Named moves, each a turn or a mirror, and the order they were made in; the first pair answered:
K:
[-19   1  15  25   0 -23  39 -13  11 -18  -8  10   2  -8   1  18 -27   5
 -25  17  28  28 -15]  ->  [ 28  -7  13   4 -10  -3  39 -19  22 -31 -28 -11 -11   6  32  -1  -5  -3
  -4  -7  33  11  -5]
[ -4   6  -4   7   7  10 -16  -2 -11   7   1  -3  -7  -4   5 -12   5 -13
   1 -12  -2  -3   3]  ->  [-10   6  -6  10   9   4 -18   1 -12   7   7   2  -8  -6   2 -11  -1 -13
  -1 -10  -4   1   2]
[ -9  13 -40  20   1 -14  19 -13 -23  -3  16  -8  -8   2  -3  -4  -1   5
 -15  13  24   9  18]  ->  [ 16  10 -42   9  -5  -3  20 -17 -16  -6   6 -19 -17   9  13 -13  11  -3
  -5   3  27   4  26]
Y:
[ 17  20 -28   9   5  22  -8  32 -19   5  17   6   4   1   7  -2   1 -21
 -12  18   6 -22   2]  ->  [ 16  23 -27   7   7  20  -8  30 -18   7  17   4   0  -3   8   1   1 -23
 -17  18   3 -22   5]
[ 20   1  -9  22 -27  -7 -23   8   8 -16  -6   0   0  22   6  17  -5   1
  11   1   6  -1   6]  ->  [  3   5  -7  22 -23  -8 -30  -2  12  -4   4  -2 -16  -4   2  17  -5  -6
 -14   3 -17   3  -4]
[-18  -7  18  11   3 -16  27  23   6   8  12  12 -14 -20 -16   7 -27  13
 -25   5   6  13 -14]  ->  [ -2 -12  17  11   1 -13  33  35   1  -5   6  14   5   3 -14   6 -26  20
  -1   2  24   7  -9]
P:
[-18  19  -5   2  14  -9  -8  23  -3 -17  15  14  20 -14 -36  35 -10  20
 -11  24 -14  10 -12]  ->  [-22  20  -5   5  15  -7 -10  24  -5 -18  15  14  18 -15 -37  35 -11  21
 -10  24 -13  11 -12]
[ 14 -15   0  11   6   5   0   5  13 -28 -12   5  15  19  -4  -3 -19  12
   8   6  22  -1   3]  ->  [ -2  -7 -19   9  24  17 -30  -9  -8  -4   0   9   5   5   3 -13  -2  -3
  -3  17   3 -16   4]
[ 20  -9 -35 -41  -3  16 -22 -15 -14  16   5 -15 -23  19  22 -26  20 -28
   0 -33 -11 -10  13]  ->  [ 39 -16  -8 -42 -28   0  15  -2  14 -14  -7 -19 -14  36  15 -10  -1 -13
  14 -44  16   9  13]
Q:
[-19  -1   5   1 -11 -21  14 -16  23  15  -1   3  -5 -30  -1   2 -15  -1
 -34 -23 -36  17  -4]  ->  [-31   2  -5   7   2 -18   1 -14   6  24   7  11   3 -31  -4   0  -7  -4
 -35 -13 -39  12  -6]
[ 16 -19  -6 -14  15  18  -5  -3  -1 -18  -8  -4  -8  25   7 -14   9 -13
  24   0  12 -30   8]  ->  [  9 -13  -8  -9  20  20  -9  -1  -9 -17  -4   5   1  27   4  -9   8  -8
  22   4  13 -28   8]
[  7  -1 -17 -23  17  13 -26  -8 -19 -19  -8 -13  -9   7   5  -5  21 -20
  14 -18   6 -26   0]  ->  [ -6  -3 -17  -9  25   8 -20   4 -34 -19  -2   2  14  19  -9   6  10  -9
  24  -5  20 -21   0]
Then:
(2 to 3 moves a pair)
[-12   5 -12   2  18  15  -8  -8 -20  14  -5   1  11  10  -5   7   5   2
  11   6  -2  -4   0]  ->  [  7   0   8  -3  -4   2  17  -6   6  -5 -15  -8   9  13  -7  15  -9  12
  18  -9  11   7   1]	K, Y, P
[-19  -5   2 -11  -4   2  13  15  -9   6  -9   2  28  12 -24 -10   7  -6
  10   3  26   5  23]  ->  [  0  -8   5 -26 -15   6  16   6   9   1 -22 -15  12   5 -11 -17  12 -10
  12 -13  21   3  26]	K, Q
[ 18 -12  18  -4 -15  -7   9  -2  21 -21 -23  -9   8  -1   8   7  -6   5
  12  -6  21   4   5]  ->  [  7 -10  22   3 -16 -14  11   1  19 -20 -19  -4  12  -2  -2  14 -12   8
   9  -2  23  12   4]	P, K, P
[ -7   9  18  29  -9 -25  27  -3  18  -7   1  -6 -16 -48 -40   3 -34  29
 -46  -9   2  13  22]  ->  [ 31  -2  22  23 -16 -12  39  12  18 -33 -19 -11   7  -5 -25  -2 -23  42
  -3 -27  38   6  37]	Y, K
[ -8  -6  15  17  -8 -21  25  16   7 -16   3  13  30  18 -18  18 -21  18
  19   9  20  18   9]  ->  [ -3   0  -1 -14  -5   2 -13 -24  13  14   5 -16 -35 -26  14 -13  13 -21
 -16  -7 -37  -5   5]	Q, Y, P
[  0   8  15  -1 -17 -14  11  -8  22  11  -3 -12 -19 -15   3   1 -12   0
 -20  -6 -21   2  -7]  ->  [-13  12 -12   4  11   1 -19  -6 -18  27   8   3  -6  -5   8 -13  10 -10
  -8   6 -21 -17   0]	Y, P, K
[-30   6   4   4   6  -9   1  -1  -2   8  15  12   0 -12 -18  12 -13   5
 -23  10  -1  13  -7]  ->  [-10   2  12  -9 -10  -8   8 -11  20   3   4  -6 -22 -21  -6   7 -12   2
 -26  -2 -11  12  -6]	Q, Q
[ 55  -6  -6  16 -21  30  -7 -15 -13   2   4 -10 -15  12  36 -12   3 -12
  28 -19  -2 -21   1]  ->  [ 10   3 -20  42   4  27 -24  -5 -52  16  29  20  12  14  12  -1  -3  -7
  21  10   2 -23  -2]	Y, Q, Y
[-16   3 -19  10  25  -4 -15   5 -13 -18 -13  12  11  12   1  -2  -5  -7
 -17  20   4 -19  -5]  ->  [ 14  -2 -12  -4  13   0  -4   3   6 -32 -31  -6   1  18  18  -9   1  -8
  -3   3   6 -22   1]	K, P, Q
[ -8   2  13  -1 -12 -16  12  -5  22   2   2  -9 -23 -33  -5  12 -14   5
 -33  -5 -17  18 -15]  ->  [ -6   3  19   2 -16 -18  22   2  25  -7  -1  -7 -16 -24  -8  18 -21  10
 -26  -5  -8  21 -12]	Q, P
[-16 -18  43  12  -6 -26   8 -16  38  -4 -21  12 -21 -29   7  15 -19  -8
 -14  -3   5  26 -26]  ->  [  1 -17  24  -7   4   0 -22 -31  28  10 -29   1 -40 -30  33 -12  12 -26
  -9 -14 -15  -2 -19]	P, K
[ -6  11   8   7   3   3 -16  -6  -5  18  26  -2   4 -16 -21   6  -7   7
 -15  31  -5   1  -2]  ->  [ 33   3  15  -3 -11   9   2   3   7  -6   4  -8  17  16 -10   4  -4  14
  17  12  21  -3   9]	K, Q, P
[ 14   3  -8 -32 -21   7 -24 -21   6   5 -11 -16 -13 -32  31  -1  22 -11
 -10  -4 -26 -25   3]  ->  [ -1  -1  23  -8 -39 -26  20   5  23 -18 -14  -2  21 -16  -2  35 -20  21
  -2  11   8   9  -1]	K, P, Y
[ 19  -6   7  -6 -13 -13   9  16  14 -14 -16 -13 -13   4  16  -9   4   2
  21 -14   4  -7  14]  ->  [ 18  -3  -5 -12  -5  -3  -5  11   2  -8 -15 -14 -18   1  22 -18  17  -6
  18 -15  -7 -17  13]	K, P, K
[-22 -10  -1   1   4 -10 -12 -12   9  14  23 -11 -29 -23 -10 -20   1   2
 -28  -3  -9   5  -2]  ->  [ 24 -21  -2 -11  -6   4   0  -4  14  -6   0 -22 -22   6   9 -32  14   5
   6 -26  10  -4  11]	Q, K, P
[ 15  -5   6   8 -12   1   4   0  -3   8  -5 -12 -27  -7  14  -9  -5   1
   6 -10 -15 -10  -6]  ->  [ 20  -7   7  12 -14   2  10  10  -4  -1  -8  -7 -13  11  10  -4 -11  10
  24 -10   2  -8  -1]	Y, Q, P
[-40  15  -5  26   4  -5 -31   3 -27  16  22  18  17   4 -14  13   3   4
 -18  14  -6  -8  -2]  ->  [ 33   2  13  -8 -32   4  -2  -6  22 -15 -18 -17 -10  20  21  -2  16   0
  11 -30   4 -12   8]	P, Y, K
[ -5 -15  -1 -16 -31 -23  12  -2  26  -1 -10  -9 -33 -28  21 -15  -7 -12
  10   8   2 -11  32]  ->  [-37 -13  -9  13 -12 -29   6  16  -7   7   8  20   4 -11  -4   0 -13   2
  18  35  20  -9  30]	P, Q, Q
[ 22  -3   7 -10  -8  13   6   2   5 -10  -9  -9 -11  18  19 -23  20  -3
   3 -19  19  -9   7]  ->  [-34   7   1  13  11  -3 -10   4 -18  13  21  12  -1  -3 -11  -7   3  -2
 -27  13  10   5  -4]	P, K
[ -1   3 -12   9   8   3   3   3  -9  -1  -6   8   9  15 -14   2 -10   8
  24  11   5   3  13]  ->  [  3   2  -3   9   0  -4  13   3   4  -7 -10   4   8   9 -18   6 -16   8
  21   6   5  11  12]	P, Q, K
[-29   7  17  25   4   7  23 -30 -12   7  35 -13  -3 -12 -12   5  18  18
 -23  28 -22   1  -2]  ->  [ -8   2  29  11 -13   4  39 -34  16  -7  23 -27 -15 -13  -2   2  16  20
 -19  13 -19   5  -3]	P, Q
[  1   0  11 -11 -14  -7   6  -9  24  -9  -4 -10 -19 -24  -1   6  -9  -2
 -22  -7 -26  14 -11]  ->  [ 28  -5   1 -20 -12  12   3  -8  16 -17 -13 -15 -14   0  17  -9   9  -6
   2 -19 -14  -4   0]	Y, Q, P
[-37  21 -28   7  41  -5 -18  13 -24  30  19   7  -2 -13  -2 -14  15  -6
 -42  14   7  -5   6]  ->  [  2   8 -26   3  35   7  -6  31 -27   3   1  11  27  33  10 -19  23   4
   8   0  46 -16  23]	Y, K
[-20   9  11   9  -1 -29  16  -4  21  -3  15   5   7 -18 -13  10 -16  -3
  -2   0  -1  16   7]  ->  [ -7   7 -12   9  16  -6  -1   4 -11  -4  12  14  29  14  -5   0  11  -6
  31   4  16  -7  22]	Y, P, Y
[ 28 -11   0 -23   7   5 -39 -24  18  11 -15 -25 -31 -10  29 -17  34   1
 -13 -12 -15 -26   1]  ->  [-42  -5   4  22  25 -28 -32  -2  -9  19  17  14  13 -11 -23  20  -3  25
 -31  33   2   1 -11]	Y, K
[ 25   0 -16 -16  12  17 -15  -9   0  -8 -18 -19  -2  16  29 -15  26 -27
  19 -19  14 -17  16]  ->  [  8  -2 -19   0  25  11 -14   7 -20 -10  -8   2  30  34  12  -4  19 -12
  27  -2  31 -12  18]	P, Q, Q
[ -6  16 -18 -11   8   1 -12   5 -20 -10 -11  -3  12  34  -7   0  11  16
  36   2  11   4 -14]  ->  [-12  19   2 -19 -16 -17   6  -8  19 -10 -12 -20 -22   0  -9   7 -11  15
   3  -5 -11  25 -28]	Q, Y, P
[ 11   8  -7 -16  27  13 -12 -19 -18  17   8  -3  23   6   0 -28  21  -2
  17  12   7 -13  13]  ->  [  6   5  28 -18  -7 -17  24 -19  27   5   2 -17   0 -24 -13  -4 -16   7
  -9   5   0  21  -3]	P, Y, P
